rotation steps, each row followed by its count of steps
The counts run from 0 to 156.
[ -5   3  -6 -11 -31 -12  -8  20  17  -5  14  31  13  24   4 -15  13   7
   9  19 -25  -3  -8  29  -4 -34  11 -27  23   1  21 -21  24   2  -4   8
  -9   4 -16   7 -43   5 -12  49]	110
[ 11  28   3   2 -60   3  16  21 -29   4 -19  -4  -3  -6  13  42   0 -14
 -13 -26   1  15  15  -5 -33 -11  -8   2  -8  -3   8   5   4  -8 -15  -4
 -14  -5  -7 -26   9  48  -7 -23]	129
[ 24  53  -8  -1   9   7  -5  25  -4  34  19  19   4  28  20  12  30   4
 -35  -2 -16 -22  17   1  14  -2  15   3 -10   5  14   4  22  18   4 -22
  17 -16 -10 -28  -7  23 -18   0]	30
[ -8   0 -30  -7   9  20 -15  -9  26 -11  13  18 -12 -10   9  23  32   3
  31 -14  -4  32 -25   5 -41 -11 -27  12   7   7 -14  28  20  14 -20 -11
 -16 -21  13  20 -32   5   6  -4]	19
[ -6   3  -8  -3 -31  -1  -2  22  25  -4  16  30  17  22  -6 -14  15   0
   6  23 -17   0  -4  36 -12 -27   4 -21  21  -1  17 -18  30  -5 -10   2
 -16   6 -13   4 -44   8 -16  51]	109
[ -6   0 -11   9 -15  12   3  10  38 -11  10  23  16  11 -16 -19  26  -1
   4  30 -14   6   6  34 -23 -21  -2  -9  15  -4   6 -15  27 -12 -26 -15
 -24  11 -14  14 -43  18 -15  40]	107
[-27 -11 -17  -3   2 -14 -13   6  38 -16   0   1  20  16   5   4  20  28
  36   4  11  20 -45  -3  -5  -8  12  -2  -3   5 -14  37 -32  11   5  -1
  -5  -7  14 -22 -27 -39   0  11]	13
[ 15  15  23  18 -12 -13  16  16   3  11   3  -8  27  14  -2   1   1  10
   1  26  15  12  14  12  12   0  28   3 -38   0  21  25 -25   1   1 -23
  10 -11 -10 -67  15  -1 -14  -6]	137
[ -4 -12   0  30  32 -23   0 -19  30 -15  10 -17   7 -17 -24 -10  18  -6
  33  31   0  44 -12  11   8  -9 -11  23  -7  10  -1  28 -21  13 -15 -23
  -2 -24 -32 -14  10 -16   4   3]	144
[  1  37 -24 -13 -19  -1 -22   2  -9 -17  -9 -11  -9  -8  31  26  19   9
  -8 -34 -18  17 -39 -38   2  -9 -21  24  17   3 -19   3 -17  29  17  -6
  -9 -17 -12  17  -1  16  15 -27]	122
[ 15  28 -15 -15 -13  13  -9  12 -16  20  14  27 -18   6  22  27  15   0
  -2 -21 -34   3  11   8 -30 -32   4 -24   2  13  23   6  45  18 -28   0
   1 -11  13   0 -27  23  -2   0]	25
[-21  -5 -19  -3   4  -1 -26  -9  28 -24   0   3  -4  -5  10  10  25  16
  48  -9 -12  31 -44 -10 -23 -15  -5   2   9   9  -6  35 -15  26 -14  -5
 -12  -9  14   9 -34 -29  20  -7]	16
[  7  28 -10   0 -51  10  15  19 -24   1 -19  -6   0 -11  16  45   2 -17
 -14 -25   5  16   7  -7 -35  -6 -20  12   0   2   1   6  10  -8 -10  -5
 -18 -10  -8 -21  11  48 -13 -24]	128
[ 20  18  17   4 -55   1  22  20 -27   7  -8   2  -1  -6  11  33  -6   3
  -1 -17 -11  10  36  -2 -22 -18   6   0 -28  -6  22  -1  -1  -2 -19 -12
  -5  -2 -10 -30  11  39  -5 -27]	131
[  9 -17 -16  28  22 -28  14  16  19   9   1 -33   0 -11 -13  15  16  34
  18   0 -18  -8  24  -8  11  -2  19 -11 -22   4 -26  32 -32  13 -17 -15
  31 -13  20  -2   0 -13 -25 -18]	95
[-13   5   5  -4 -12   5   3 -11  -2 -18  21  25 -17  -4 -11  34  33 -10
  19 -21 -33  39 -11  31   3 -34  -2   3 -14  26 -25 -35   1  18 -17  15
   5   8 -13  10 -15 -12   4  26]	65
[ -9   3 -10   2 -25   6   8  14  31  -9  14  27  15  18 -11 -16  21   0
   9  28 -14   4   2  36 -19 -23   0 -16  21  -2  12 -16  29 -10 -17  -6
 -19   9 -16   6 -43  16 -19  48]	108
[  0 -17 -13  20 -22   4  34  25   2 -18 -21  -4  21 -18 -18   5  23  -2
  -6   6   0 -15  29  -5 -32 -15  -2   2 -13 -15 -18 -23 -14 -23 -26 -17
 -21  21 -37   8   1  34  -5 -10]	0
[-25  -4 -17  -3   5 -11 -18   2  35 -19  -4  -1  12   8   9   6  19  24
  43   3   1  26 -49  -6  -9 -12   8  -5   5   6  -7  36 -26  18   0   2
 -11 -10  18 -13 -32 -37  10   6]	14
[-12  15 -14  -9  -1  10 -13  14   3  -3  11  23 -19   6   3  59   8 -15
  -9 -19 -24  -3 -49  43   5 -22  24  -1 -27  21   2 -20   0  -9  -1  12
   0 -24  -6  -7   0  -8 -30   6]	70
[ 29  37  -6 -10   7  14  -5  21  -7  24  22  32 -12  20  23  21  27  12
 -23 -11 -27 -18  26   4  -4 -16  14 -10 -17   4  18  -3  40  23  -9 -20
  16 -11   2 -12 -14  29 -11  -7]	28
[-11 -19 -22  23  19 -29   9 -20  17 -13   4 -14   1 -17 -27   7 -12 -23
  25  14 -17  35 -24  24 -16 -26 -19 -10  16  21   5  23   8   5 -36  13
 -14 -29 -24   1   3  -2  -6  22]	148
[ -4  27 -26 -25  -3 -18 -23  12  21  -5  21  16   5  23  32  14  19  23
 -13  -6  -3  -7 -46  -4  29 -10  -2  15  11   6 -17   0  -8  20  42  -6
  10 -29 -10  -5 -21   0  -7  20]	117
[ 10 -23  -5   8   4 -25  41  35 -19  19   8   6  20  -7  -2  26  34  -9
  14   6  33   3  43  -3 -13   1 -23   5   2  -4  13   4  -3  15   3  13
  21 -12 -40 -11   3  21   3 -15]	87
[  5  14 -15 -30  -6 -15 -19  11  23  -5  31  34   2  24  30   6  25  36
  -3   4 -14 -12 -23  11  34 -18   7   7   6   2  -8 -14  -1  23  37  -9
  15 -24 -19   9 -27   0  -6  28]	115
[-14  -4 -24  -6   7  17 -19 -14  32 -19  12  10 -11 -12   7  20  33  11
  39  -9 -10  35 -30  -3 -33 -15 -21  13   8   8 -13  31   9  25 -20 -11
 -13 -16  14  21 -29  -5  19  -8]	18
[  7  25   3  33  -4 -28  -1  15   4  -6  -8 -24   4  -5 -10   0  39 -15
   4  -5   4  18   7   2  21  21 -29  34  20 -11   9   5 -21   9   9 -21
  -9 -21 -49   8  15  17 -21 -13]	39
[ 14 -16  -2   1   2  -9  31  31 -25   6  -2   9  20  -7   2  21  33 -13
  16   9  21   8  37 -16 -20  -3 -21  10   5 -11  28   0   2  28  -3   7
  11  -8 -49  -4   0  21  23 -29]	85
[ 12 -25 -17   2 -33 -22  30   0  33  -5   9 -13  19   2   2   9 -47  30
  -9  34  -6  -8   9   5  -5 -18   8  -8  -9  -5 -13  24  -8 -25 -12 -13
   1 -28   2 -17   1  34 -22   1]	50
[-13 -15 -18  24  23 -27   8 -21  22 -14   4 -13   2 -17 -31   2  -1 -22
  25  17  -7  42 -23  21 -16 -21 -20   2  13  16   2  27   0   5 -29   6
 -11 -30 -26  -6   4  -6  -5  18]	147
[  6  31 -19  -7 -23   8  -7   0  -7 -16 -10  -8 -13 -16  22  34  25   0
  -9 -30  -7  19 -16 -27 -15  -2 -29  34  10  -1 -29   4  -6  18   9 -19
 -12 -18 -14  15   5  37  10 -33]	124
[-12 -30   6  -6  -7 -19  10  22  39 -15  15  18  23  18   3  -1  26  50
  35  11  12  -3   3  11  10 -13  27  -7 -35  -8  -9   3 -41   3  10 -18
   5   7  -6 -19 -24 -26  -4  14]	9
[-15  13   4   0 -18  -3   5 -14  -2 -23  10  15   3  -1 -15  16  25 -13
  13  -5 -23  51 -17  22  -1 -31  -7  -1   3  30 -27 -24  -4  20 -24  25
  -2  26 -13 -12 -20 -21  16  34]	63
[  6  18 -19  -7  19  39 -24  18  14  -6   1  13  10   6  17  27  17  -5
 -21  19  -5 -24 -33 -19  -6  -1  16  20 -20 -16  21   2  -2   5   3 -17
 -10 -29 -31  -8   9   7   5 -50]	77
[ -1 -27 -29   3  16 -17  13 -24  15 -12  17   7 -16 -15 -14  16 -18  -3
  17   6 -41   7  -5  20 -20 -45  -7 -23   4  19   1  -3  22   6 -47  12
  -1 -27 -20  22  -1  11  -2   9]	151
[-25  -6 -14  -2   5  -6 -22  -4  30 -23  -1  -2   4   2   8   7  18  21
  45  -5  -4  29 -47  -8 -15 -17   2  -4  10  10  -5  37 -19  24  -9   1
 -12  -8  17  -1 -32 -34  16  -1]	15
[ -3   2  -6  24 -10  20  -4   2  38 -20  -1  -7   6  -6 -25 -25  27   1
  16  22 -36  14  11  10 -25 -16   2  -6  12 -11  -5  -1  15  -2 -48 -27
 -25  18  -2  25 -33   8  -6   7]	104
[ 25  49  -6  -7   7   9  -6  23   0  31  25  26  -6  23  24  14  30  11
 -29  -6 -19 -20  19   6   7  -9  14  -2 -13   5  16  -3  28  22  -6 -23
  18 -13  -4 -20 -10  27 -16  -3]	29
[ -4   8 -32  -7   5  19  -7  -3  16   3   8  21 -10  -5   7  32  24  -9
  12 -13  -5  23 -23  12 -49 -16 -20  -4  15  18  -4  24  40   8 -23  -2
 -16 -18  18  10 -32  19  -4   7]	21
[  8  18 -16 -10  17  37 -30  13  14  -7  -3  13   1   6  19  31  14   0
 -14  10 -18 -25 -33 -14   0  -8  24  21 -21 -13  24  -1  -2   3   2 -18
  -8 -27 -28  -6  11   4   8 -50]	76
[-11   9 -26  38   4   3  -4   7  35 -12 -20 -41  13  -7 -24 -16  12   4
   9  17 -30   5  -8  -6 -19  -9  16 -13   7   4 -24  35 -11  -5 -42 -13
 -13   8  25  -1 -18 -13 -26  -5]	100
[  7  -1  -5   2   0   2  15  32 -29   1 -11   7  26  -2   8  11  27 -17
   8  17  12   5  13 -30 -23  -8 -17   6  12 -17  42   1   3  26  -5  12
  -4  -3 -54 -12   0  13  34 -43]	83
[  7 -21 -16   4 -30 -20  30  -3  32  -6   7 -16  28   9   2   4 -48  33
 -13  39 -14 -10   2  -7  -4 -24  15 -16  -9  -3 -16  27 -11 -18 -14  -8
   4 -22   4 -27  -1  24 -15   3]	51
[ 26  13  21   7 -49   1  23  21 -23   8  -2   3   1  -4  12  25  -2   6
  -1 -12  -8   8  42   4 -17 -18  14   0 -35  -9  23  -1  -8   2 -16 -22
  -1  -2  -9 -34  13  36  -5 -29]	132
[  3 -14 -41 -10  25  -3  19 -15  29  -1  29  24 -10  10  -6  26 -18  12
 -15  12 -33 -20   2  19 -11 -36   2 -24 -10  14 -11  -7  27  -9 -38   9
   9 -21 -19  12  -4  23 -14  16]	154
[  6  18 -12 -15  11  36 -33  16  10  -9   1  15  -6   7  18  35  11   3
 -11   4 -27 -26 -36 -10   6 -16  31  12 -27 -13  21  -9  -7   5   0 -12
  -4 -27 -21  -3  11  -3   2 -48]	75
[ -8   4 -27  41  14  -2  -4  10  37  -6 -18 -41  11  -9 -25  -7  12   9
   4  16 -24  -1  -4  -7 -12  -1  11  -9   4   6 -29  36 -16  -9 -37 -17
  -7   1  27  -5 -15 -10 -33  -5]	99
[ -9 -29  11  -7 -15 -22  12  23  31 -14  10  17  16  15   0  -2  20  50
  36   9   5  -9  12  11   5 -18  31 -16 -36 -12  -2  -4 -43   0   0 -13
   6  12  -7 -17 -22 -20  -3  12]	8
[-12 -25 -25  15  14 -26   7 -20   9 -13   5  -8  -7 -20 -23  10 -17 -19
  23  10 -30  29 -21  20 -21 -38 -18 -18  17  18  10   9  11   8 -44  20
  -8 -28 -19   8  -1   4  -4  18]	149
[  1   4 -44 -10  17  -2  17  -7  22   1  23  18   7  25   1  19 -18  15
 -36  17 -31 -35  -8   6  -2 -28  13 -25  -2  17 -14  -9  24  -6 -31  19
  12 -11 -11 -11  -5  13 -14  13]	156
[  5   8  -6   3  -2  13  22 -24  35 -20  20  -3  28   9  -4 -18   4  26
  -5  40 -10  32   4 -15   5 -25  -1  10  -7  11 -48   8  -8  14 -18 -17
   6  20  -4 -21 -19  -5  29   8]	57
[ -3  -2  -8  21  -9  22   1   2  43 -19   4   4   5   0 -22 -29  28   5
  15  25 -29   9  15  19 -29 -19  -3  -6   9  -9  -6  -8  20 -10 -44 -25
 -24  12  -9  25 -40  14  -9  14]	105
[ 10  -6  -6  -4 -24  -6  21 -21  26 -18  11 -16  31  11   1 -17 -33  41
  -6  41 -26   6   2 -24   7 -33  19 -15 -11   1 -25  20 -15   6 -24 -12
   6   3   9 -29 -12   2  19  -3]	54
[  8  34   7  34   1 -28  -5  11   0  -7  -7 -23   2  -4  -7  -6  47 -10
   3  -1  -5  15   8  -6  26  20 -20  35  16 -13   9  -1 -21  19   9 -27
  -2 -17 -50   5  14  11 -13 -20]	38
[  1  36 -26 -17 -19 -11 -28   3  -8 -17  -6 -14  -3  -4  31  24  15  10
  -5 -29 -19  12 -42 -40  10 -12 -13  19  24   4 -21   6 -17  31  22   1
  -6 -18  -5   5  -7   7  11 -19]	121
[-15  17  -6   7 -10   8  20 -19  18 -23  11   4  28  10 -16  -4  20  -2
  -6  23  -3  46 -16   7  -6 -22 -15  12   7  27 -48  -3  -3  11 -17   5
  -3  28  -6 -29 -20 -13  17  30]	60
[  5   2  -6  -1 -11   8  19 -27  33 -24  19  -8  32   8   1 -18  -8  37
  -6  42 -21  22   8 -22   9 -32   6   4  -8   4 -44  14 -14  15 -19 -14
   7  18   1 -23 -13   1  31  -1]	56
[ -8  15  -6   2  -5  13  22 -22  27 -21  18   4  33  12 -10  -5  16  10
  -9  30   4  42 -10  -1  -1 -21 -12  16   0  21 -52   2  -4  12 -18  -4
   0  27  -8 -27 -21  -6  23  26]	59
[-10   8 -11 -13  -1  12  -9  11   7  -6  18  32 -22   2  -3  58  15 -16
   0 -21 -22   3 -39  45   4 -20  18   2 -28  21  -9 -25   4 -10   0  11
   2 -21  -5  -6   1  -5 -29  16]	69
[ -8   3  -1  -9  -6   9  -1  -4   7 -12  25  34 -24  -3 -10  47  30 -11
  10 -19 -24  22 -19  47   4 -27   4   9 -27  22 -24 -32   3   3  -8  12
   8  -9 -11   9  -6  -7 -14  23]	67
[  6   7  -8 -31 -11 -17 -17  12  21  -3  32  33   1  25  23   1  19  33
   3   1 -23 -12 -13  15  30 -26  11  -3   6   1  -1 -20   1  21  30  -7
  14 -16 -18  13 -34   1  -1  30]	114
[  0  14 -14   3   1  19   0  26 -18  -4 -19   2  33   3  14  13  22 -27
  -5  23  11  -2 -14 -31 -24  -4  -5  13  17 -13  38   8   1  14  -4   9
 -13  -8 -45 -24   3  11  25 -43]	81
[ 17  65  -3   5   9  -7 -13  33  -6  27   5  -3  15  28  15   0  30   1
 -35  -3 -14 -17   2 -12  24   4  17   1   4   7  17   6   3  23   8 -16
  12  -7 -17 -41  -1   6 -17  -5]	32
[ -6  15 -34 -10  -5  19  -8   7   6   7  11  22 -12  -3  11  33  20 -15
   9 -21  -8  23 -14  14 -51 -21 -21  -9  15  15   7  21  38   9 -25   2
 -11 -18  19   4 -32  26  -4   5]	22
[ 13 -35  -4  15 -42 -38  25   5  11 -15  -2 -21  -9 -23  -5  15 -26  15
  21   8 -20   5  19   8  -4 -14  -9  -7  -1 -16  13   5 -15 -14 -14 -12
  -4 -37 -21  24   8  37 -21 -13]	46
[ 20  61  -5   3  11   0  -9  28  -7  30  12   7  12  29  17   6  31   5
 -38   0  -9 -21   8  -3  20   0  16   1  -2   8  19   6  14  17   7 -19
  16 -11 -10 -38  -5  14 -19  -1]	31
[ 13  57  11  18   3 -20 -18  19 -12   7  -6 -18   8  13   5 -13  42  -3
 -11  -5 -23   3   4 -21  38   8   3  12  12  -5  24  -1 -18  36  10 -16
   6  -7 -34 -18   5  -1  -6 -20]	35
[  5  30 -24  -4 -30  13  -4   7  -5  -9 -12  -4 -12 -16  16  41  22  -7
 -11 -31   5  20 -12 -20 -22  -1 -33  32   7   1 -23   2  -3  10   3 -14
 -13 -17 -16   8   3  42   3 -34]	125
[-13   9 -17  39   0   8  -7   3  37 -17 -20 -34  13  -8 -24 -21  13   1
  12  20 -37   3  -5 -12 -21 -15  15 -16  14  -2 -15  24  -7  -3 -48 -18
 -22  15  21   6 -25 -10 -15  -2]	101
[  7 -11  -8  -4 -26  -8  22 -11  23 -15   8 -19  30   8   4 -11 -43  34
  -9  42 -20  -1   0 -22   4 -31  19 -19  -8   2 -20  23 -13   1 -24  -5
   5  -4   7 -33 -10   7  10  -1]	53
[ 14  48  12  25   3 -22 -15  18  -9   1  -8 -23   4   7   2 -10  41  -1
  -2  -6 -19   6   7 -19  37   7  -4  22  14 -12  17  -1 -22  35  12 -21
   5  -6 -40  -5   9   4  -6 -21]	36
[ 13 -23  -4   4   2 -16  37  31 -23  10   5  10  20  -5   0  26  35  -6
  21   9  26   7  40  -8 -17  -1 -26   9   4 -10  18   2   2  22  -2   9
  19 -11 -45  -2   3  20  14 -24]	86
